The rows of D fall into several groups, and each row is roughly a mix of its group's hidden directions; some rows fit no group.
D (98 x 10):
[[ 20  -1 -12  20  14  19  18 -19   3 -12]
 [ 19  -1  14   8  -2  30  18  21  -6  -1]
 [ -4   6   1 -15 -21  24  29  -5   7  10]
 [ -9 -11 -19  -9  -2 -25 -12 -18  -7 -24]
 [  3   5  -9  18  38   4 -16   4  11   3]
 [  9  -9  -5 -12 -11 -24  19 -10 -29  -2]
 [  0   9   8  -2   0 -16   9  17   4  39]
 [-20  -2  12  32  14   2 -10 -21   2   5]
 [  2   8   6  18   2 -31  -5  11 -28  -3]
 [ -5 -24  18  15   5 -24 -16  17  -9   3]
 [  9   0  10 -30 -17 -15   2  -5 -26  -5]
 [-14 -13  15   3  -2 -31 -20  16 -10   6]
 [  0  -3  10   3  29  31  11  15   9   2]
 [-16  -6 -17  -8  -4  37  -8  -7   6  11]
 [  3  22  -1  -2  11 -27  16   4   4  26]
 [ 14 -23   1 -12  -8  -5   2 -11 -34 -10]
 [ -5   1  21  -6  33   6  -7  -3  24   4]
 [ 11   6  -2 -13 -12 -24  22  -2 -28  -6]
 [  7  -1  -2  -5 -15 -31  -2  13 -15 -26]
 [-15  -5  -9  27  19  18  -5   5  23   7]
 [-25  -7  16  30  13  11   3  -8   5  12]
 [ 10  -3 -24  -5   8  21  15 -26  10 -11]
 [ 11  -1  -2  19 -17   8  12   3   4  37]
 [ 18   0 -13  26  16  -8  12 -16 -16 -15]
 [ 18  14 -19 -17  -5 -19  -9 -12  -3 -23]
 [ -3  -3  18 -27 -12  14 -10   0 -29   3]
 [  5   4   8  11 -41  -3   1  -3  18  -9]
 [  8 -13  26  19   1  -1  -1  30 -13   3]
 [ -6  12 -15   3  -1  22  10 -24 -26 -10]
 [ -7  -4  19 -17 -21  17  -8  22 -13 -12]
 [ 18  -9  -6 -25 -18  17 -12  20   1 -11]
 [ 20 -20  -6  19  16  19  15 -12   5 -11]
 [ 16 -25   8 -16 -15   5 -11   8 -25   7]
 [  0  16  -2  21  15  34   1   6  11  10]
 [  8  -9  -2  17   3 -26   2 -22  11  24]
 [-24  -6 -29   4  -3  22  16  -3   6   9]
 [-19 -21  -7   7  -4   0  -1  -5  37   2]
 [ -3   2  16 -22 -20  32  -5  -4   7   8]
 [ 11  -1  28  -4   7  -8  -8  27  21   8]
 [-26 -29   3  17  -3  -6 -20   4   7  -3]
 [-24  -7   9  -9  -5 -26 -25   4   8  11]
 [-21  14   0  21  15 -13  25 -12   8   5]
 [ 11 -13  -5 -10   1 -12  13 -18 -31 -17]
 [ -7  -2 -15  20  16  11   6   0  35   6]
 [ -4  12   4   7   2  15 -24  15  29  13]
 [-23 -14   8  16 -32   1  -9   4   5  12]
 [-12  -3  -4  13  -3  26   5  -1  35   8]
 [-13 -23 -11 -17  29 -18  -4  -4  -1   3]
 [-10 -15   2  12   3  29 -11 -10   2 -28]
 [ -4  -3  17 -27   0  19 -14   1 -27   6]
 [ 22  -2  28  -1   1 -24 -16  13  10   5]
 [ 14  16   0  12 -29 -16  21   1 -11 -10]
 [ -6  11   0  27   2  33   2   7  15   8]
 [-17 -23 -22  -9   1 -13 -16 -12  19   1]
 [ -4  16   8  14  13   5 -22   6  24  22]
 [-18 -10  11  10   5 -22 -25  -6  20  10]
 [  2 -29   8  13   8 -23  -7  14 -20  -6]
 [-10 -11 -24  -6  -5 -23  -6 -19 -10 -21]
 [ 22   5  -4 -13  31  -6  12 -10 -17 -10]
 [-10 -22   6   9  14 -21 -10   7  -3  29]
 [ -5  16  -6  -3  18   5  35  13  15  -4]
 [  1   6 -15 -18 -21  11   7  21  19 -18]
 [  5  12 -29   0   8 -11   9 -28 -11 -13]
 [-18  13  -9   3  17  26  22 -12  -8  -8]
 [ -6 -22 -20  -7  11   0  -5 -29  19  -6]
 [ 15   5  11   6 -20  22  -1  21  -1  24]
 [ 22   1   0 -11  25 -15   9 -13 -25   2]
 [ 10   5   0  -3 -16 -11 -41  -3   4  12]
 [-16 -20  -2  12  26  -4 -28   3   8   1]
 [ 23  13  18  -4 -10   6 -17  -7 -27  -9]
 [ 14   7  22 -16   3  12 -29  -2 -11 -14]
 [ 20  18 -10 -16   0   2  22 -10  26   3]
 [ -8  15  11   0  28  30  10 -13   0  -1]
 [-10 -18  25  -3  -7  -7 -15  29   0  10]
 [-16  13   3   3  31   5  25  -5   2 -15]
 [ -2 -14 -25   3 -14 -20  -8 -27  -8   1]
 [  7   2 -10 -11  11 -15  32 -10 -18 -15]
 [  8  -3  -3  -5  23  -7  26 -16 -22 -15]
 [ -8 -19  -3   1   0  17  23  -7 -13 -30]
 [ 10  -8  -7 -11 -21  -5 -31 -14 -17  -9]
 [  2  -7   6 -32  -2 -17   0  -4 -30  -2]
 [  9 -30  -6  11  12 -17   3   2 -24 -14]
 [-13   3  27  -3 -12  -4 -16  25   8  17]
 [ -2  10  -8  34   3  17   8   5  25   3]
 [-17 -13  -9  27  12   6  -8   3  29   3]
 [ 23   1  27  -1  -8 -16 -13  23   6   6]
 [ -2   5  -2 -11  24  33  -3  -2  17  15]
 [  7  -5 -13   5  11  23   9 -27  25  -5]
 [ -8  -1 -21 -10 -12  19 -13 -20 -21 -15]
 [ -7 -14   2 -21 -10 -17  -5  23 -26  -3]
 [ -7   8  -4   1  -1 -37  -9   4 -28  -4]
 [  4  -4  19   8  18 -10   4   6  29  24]
 [ -8 -14   9 -34  -8  -6   2  -4 -28   1]
 [ 18  -6  -2 -21 -24   0 -25  16  -2   8]
 [ 11  11   5  10  -6 -30  18   9 -18 -17]
 [ 21  -3  -1  24  10  -4  15   6 -28 -13]
 [  9   0  10 -41 -10  -5   1  -8 -16   0]
 [  4  -8  18   1  10  -5  -6  16  31  22]]
Each list below has one row that fits no group; the rest each fit one group, if only roughly. Name that row.
  k_904: [ -9  41   8   2 -10 -12 -12   2   4  10]
  k_965: [ 24  11   9 -15  -3 -21 -16  -5 -21 -13]
  k_667: [-11  17 -14   9  -1  29  15  13  16  12]
  k_716: [23 14 22 11 -6 18  2  3 -8 24]
  k_927: [-10 -13  -8   3 -20   6   2 -17  -8 -34]
  k_97: [ 8 31 20 23 -2 14  6  5  9  8]
  k_17: [ -6 -17 -11  13  13 -38  -3   2  -7  -9]
  k_773: [-4 13 -8 15  7 31 24  1 11 10]
  k_785: [ 10   9   1   0  15  22 -31  -3  18 -10]
  k_206: [  0   3  -6  10  15  14 -13  -4  40   2]
 | k_667
  k_49: [ 7 16  2 -9  1  5 -9 28 23 22]
  k_248: [ 12  16  10  -6 -12  30  -8   5 -25  -8]
  k_658: [-22   4  -5 -11  32  11   3 -11  10 -17]
  k_259: [ 13  10  18  -9  -6  31 -17  17  -5   5]
  k_55: [-11  -8  -6   3   5  27   3   3  22  29]
  k_462: [ -3 -17   3  -1  18  -8  -9 -11  31  23]
  k_34: [-16 -15 -14  11  31   9  -9   2  18  10]
  k_842: [-10  -6   8  18   2  25 -31  -5  11  -6]
  k_567: [ 11  16   8  12  -3  29 -18   2  23   2]
  k_315: [  1   2   2   7 -19   3  -3  30 -31  -3]
  k_537: [ 11  -4   9  -5  -6  25 -28 -12   3  22]
  k_954: [-20 -14   9  21   2  20 -27   7   8   2]
 | k_315
  k_680: [-11 -16 -11 -13   6 -30 -10  -1  11 -23]
  k_395: [ 30  21 -20  18   3  10   9  -5   1  -8]
  k_548: [ 21  23   2 -24  15   1  -3  -1 -23   3]
  k_587: [-21   3 -17   7  22  10  16 -27   1   0]
  k_131: [-20  -8   3   6  21  33  -9   7   0  13]
  k_536: [-20 -24  -7 -29  -6 -13 -14  -1   3  -1]
  k_350: [  2  -6   5 -27  19   9 -21  -9  23   7]
  k_48: [  7 -18  -6  -8 -18  -9 -11 -19 -25 -17]
  k_739: [ 31  -2   1 -19   7 -15 -20  -2 -18   3]
  k_986: [-12 -31  -4  13  15 -21 -15 -11   6  -2]
  k_657: [ -2 -10  -3   4  -3 -17  -1 -31 -27 -16]
 | k_395
  k_271: [  6   6 -10  21  19   1 -11   1  35  -1]
  k_484: [ 11 -15   3   8 -13 -22  -3  15  24  22]
  k_877: [-9  7 -6 16 -6 30 25  1 15 11]
  k_181: [-10  -9 -15  10  18  -4  15 -18  29 -11]
  k_267: [-11  -4  -9   3   9  -2 -11 -29  32   4]
  k_445: [-2 -1  9 -2 -8 16  5 39 16 12]
  k_229: [  6 -18 -23  10  15 -11   3 -28   0 -14]
  k_443: [  0 -21  -1  -5  -7   0 -23   4  26  24]
  k_366: [  1  -7 -15  16  16 -28  -5 -21 -12 -11]
  k_289: [-2 -6 31 18 -2 12 -4 23 13 13]
  k_998: [ 24  20   9 -30   4  -5  -6  -6 -16  -3]
  k_459: [ -5  15   4   1  11  37   9 -11 -18  -5]
 | k_181
  k_28: [ -2 -10  -1  24  16 -31 -16 -14  -2  -4]
  k_605: [ 6 12 27  8 22  1 20 17  8 10]
  k_348: [ 10  10  19  -4   2  37 -14  -3  -3  14]
  k_306: [ -1 -28 -26   3  -3  -8  13 -22   9  -7]
  k_19: [ -7 -14 -14  10  13 -17 -10 -30  15  -5]
  k_979: [-15  18   3   8  -1 -15  16  13  18  28]
  k_665: [ 9 15 21  4  5  5 22 32 -1 -4]
  k_843: [-13 -11   5 -11   6  19 -14  22  28   7]
  k_140: [ -8  29  -4  -3  -9 -27  -4   1 -24   0]
  k_975: [  1 -10 -21  -8 -32  15 -19   7  -5   7]
  k_389: [14 24  2 -9 11 35  5  0  4 10]
 | k_306
  k_694: [  2 -22   1  -3   5  11  10 -17 -25 -26]
  k_415: [ 20   5  -2   6 -25 -13   0   4 -30 -13]
  k_876: [-27  -6 -10  -8  26  -5 -17 -16  -7  12]
  k_454: [  8  -8   6 -38  19  -6 -16  -5  -5   3]
  k_871: [12 18 24 -1  0 16  3 29 -9 -8]
  k_312: [-17  -1 -20   9   4 -23  30   3   4 -10]
  k_775: [  6   0 -12 -23 -26 -19  18   9 -14   1]
  k_94: [-20 -15  13  -7  -2  -3 -24   0  27  12]
  k_572: [-28  -7 -20  -5  20   0  16  -9  12 -14]
  k_715: [  3   1  12   2   9 -22  10  -2 -20  33]
 | k_876
  k_420: [ -9 -18  -8  -1   9 -12 -17 -27  20  15]
  k_67: [  5 -15  12 -15   2  -7 -28  18  22   7]
  k_440: [ 17 -15   0  -9   2  20 -29  -6  -9 -21]
  k_676: [  4  -2  -2  -2  16 -20  24 -20 -26   1]
  k_961: [  5 -20   8 -12 -25  -3   2  17 -16  23]
  k_234: [-15  22   2  16  16  -4   3   5  24  21]
  k_446: [ 6 13 29  5 23  4 15 21  9  3]
  k_880: [  5 -14   0 -15 -17 -30  -7 -11  22  -9]
  k_549: [  4  12  -6   0   7  35   1   2 -29  -5]
  k_916: [ -1 -16 -11  -9  -6   2 -32 -27   4   9]
  k_240: [ 14  32 -11  -6  22 -16  -2  -1  13   5]
 | k_549
  k_582: [-11 -13 -22  -2 -11 -32   6   7   0 -18]
  k_822: [ -5   0  25  -6 -13  -1  -9  34  -9  13]
  k_224: [ -1  35  11  16  -5 -19  -2   9 -14   7]
  k_674: [  5  11  19 -17  -5  31 -22   1  -7   5]
  k_455: [  2 -10   3   9 -14  -1   3  21  21  32]
  k_565: [ -9  -4   9   3 -25  10  -8  24  11  26]
  k_611: [ -1  -5 -17  16  38 -17  -2   2   2   0]
  k_22: [ -3  -8  -1   9   9 -12  -2 -34 -22 -18]
  k_816: [-10 -21 -10 -13 -11  19 -17  10  18  18]
  k_825: [  8 -26 -19  -7   6  -2  -9 -32  -1  -3]
  k_977: [-10  -9 -28  -2 -10  17  -6 -29  -9   3]
  k_314: [-10  16  18  -8 -13  17  -5   6  27  18]
  k_707: [-13 -21 -16 -33  -4  -9  -6 -12   3  -7]
  k_390: [ -7  -2   8 -16   8   6   3   5 -43   5]
 | k_825
  k_806: [  7  -3 -16 -15 -28  -2 -14  -5  -4 -28]
  k_303: [ -7 -15   2  15   1   5   8 -26 -19 -26]
  k_900: [ -2 -18  -3  -8   8 -38  -9  -2 -15 -11]
  k_255: [ 17  29   0   4  -5  16  23  12 -15  -4]
  k_463: [ 19   9 -20 -20 -27  -9  15  -7   1   0]
  k_630: [  0 -12 -10 -13   4 -41  10  -3  -4  -8]
  k_884: [ 13  -1   0 -16   2 -23  23   7 -21  19]
  k_920: [-13 -23 -15   0  -1 -17  -7   7  27  16]
  k_31: [  9 -11  -8  -8 -17  -1 -32 -24  -9   4]
  k_701: [-12  26 -24 -15  -4  -9  -2 -25   0   0]
  k_233: [22 15 -1 21  8 25 20 -8  4 -5]
  k_898: [ -4 -12 -30  -1 -24  -6  -8 -18 -15   5]
  k_281: [-16   5 -12   7 -33  -9 -15  -4  16 -14]
  k_818: [ 19 -13  -9 -26  -8  -4   3  -2 -22 -22]
  k_723: [ 21  -3  14   5   2 -27 -19 -22  -1   9]
 | k_463
  k_373: [  0   4  -3  -9 -17  41  -9   7 -11   3]
  k_959: [ 15  11 -10   9 -19 -15  22  -6  25  -7]
  k_848: [  2   8 -18  -8   3  22   9 -27  24  -2]
  k_964: [ 14   3  -8 -14  -1 -30  16 -12 -23  -1]
  k_161: [-14 -12 -11   5  10 -10 -16 -31  21  -1]
  k_994: [-13 -12  -5   8 -21 -17  16 -19 -21 -12]
  k_425: [  9   4  25   1  18  15 -14   0  22  19]
  k_460: [  1 -11  -8  15  28 -28 -16   4   2  -8]
  k_489: [-25 -12  -3  14  18 -16 -13  -3  13  20]
  k_352: [  7  17  26   3  19   3  21  18   1 -14]
  k_813: [ -8  -7 -23  -2  -1   9  -8 -37 -13  -3]
  k_804: [ -4  21 -16   8   7 -12   0 -34  15   1]
 | k_489
  k_616: [-18  21  -7   8   4 -11  31   7  17   2]
  k_159: [-13  -3 -21   9  10   2   2 -25  30  -3]
  k_5: [ -3  10 -15   1  -1   1   1 -29 -28 -20]
  k_158: [-16 -15  -3 -19  29  17  -1  -4  12  16]
  k_431: [ -1 -27   7   8  -8   4 -13 -19 -27 -10]
  k_362: [  6  14  10  33   4  20 -19  10   6  -3]
  k_946: [-24 -23  -3 -20  12  15  -1  -7  17  10]
  k_865: [-10  -4  -8   3 -29 -23  24  -5 -12  -5]
  k_703: [-13  12  17  18  -1 -29 -18  10  -1  12]
  k_705: [ 22  16  -7   4  -3  14  22   3 -26 -11]
  k_330: [ 13  -4  11 -33 -18 -17 -13 -10  -1  -8]
  k_406: [ -3  34   3  12  -2   8   2 -16  25   8]
 | k_159
  k_74: [-15 -37   1 -17   3 -11 -16   2   8   2]
  k_911: [18 -4 25 28  4 11  9 19 -6  3]
  k_737: [  8 -12   8  10   1 -17   2  23 -33  -7]
  k_841: [  2 -19 -19  -4 -23  -5 -25 -16   2  13]
  k_878: [-5 -2 14  5 14 -4 13 27 28 12]
  k_793: [  1  10  11 -15 -16  -5   7  32 -22   2]
  k_664: [  1  -6  -3  -8 -38  -4 -25  11   4   5]
  k_309: [  8  13  11   4  12 -26  12  -6 -18 -25]
  k_569: [ -8 -13   1  17  11 -37 -15  -6  -9  -2]
  k_563: [-18 -10  29 -16  17  13 -13   6  -1  12]
 | k_563
  k_149: [  7   8 -21  -1   4 -20   9  -9 -31 -15]
  k_409: [ 16  20  -2 -19  -5 -15  -9  18   9  25]
  k_962: [ 14  -6  24  -8  -2  12 -29  13  14  11]
  k_728: [ 14  15 -23   4   5  -2  19 -14 -23 -15]
  k_14: [  7  21  24  -4  18 -10   6   3 -12 -26]
  k_180: [ 15  -5   3  -4  33  23  -2  -4  -9 -17]
  k_918: [  3   6 -16  20  23 -18  19   6 -20  -2]
  k_225: [-29 -13  -4 -13   9 -18  16  12 -11  15]
  k_995: [ 21 -11 -11  -2   3  18  24   5 -22 -15]
  k_61: [ -7  -5   6   3  22  11  -4 -19  21  28]
 | k_225
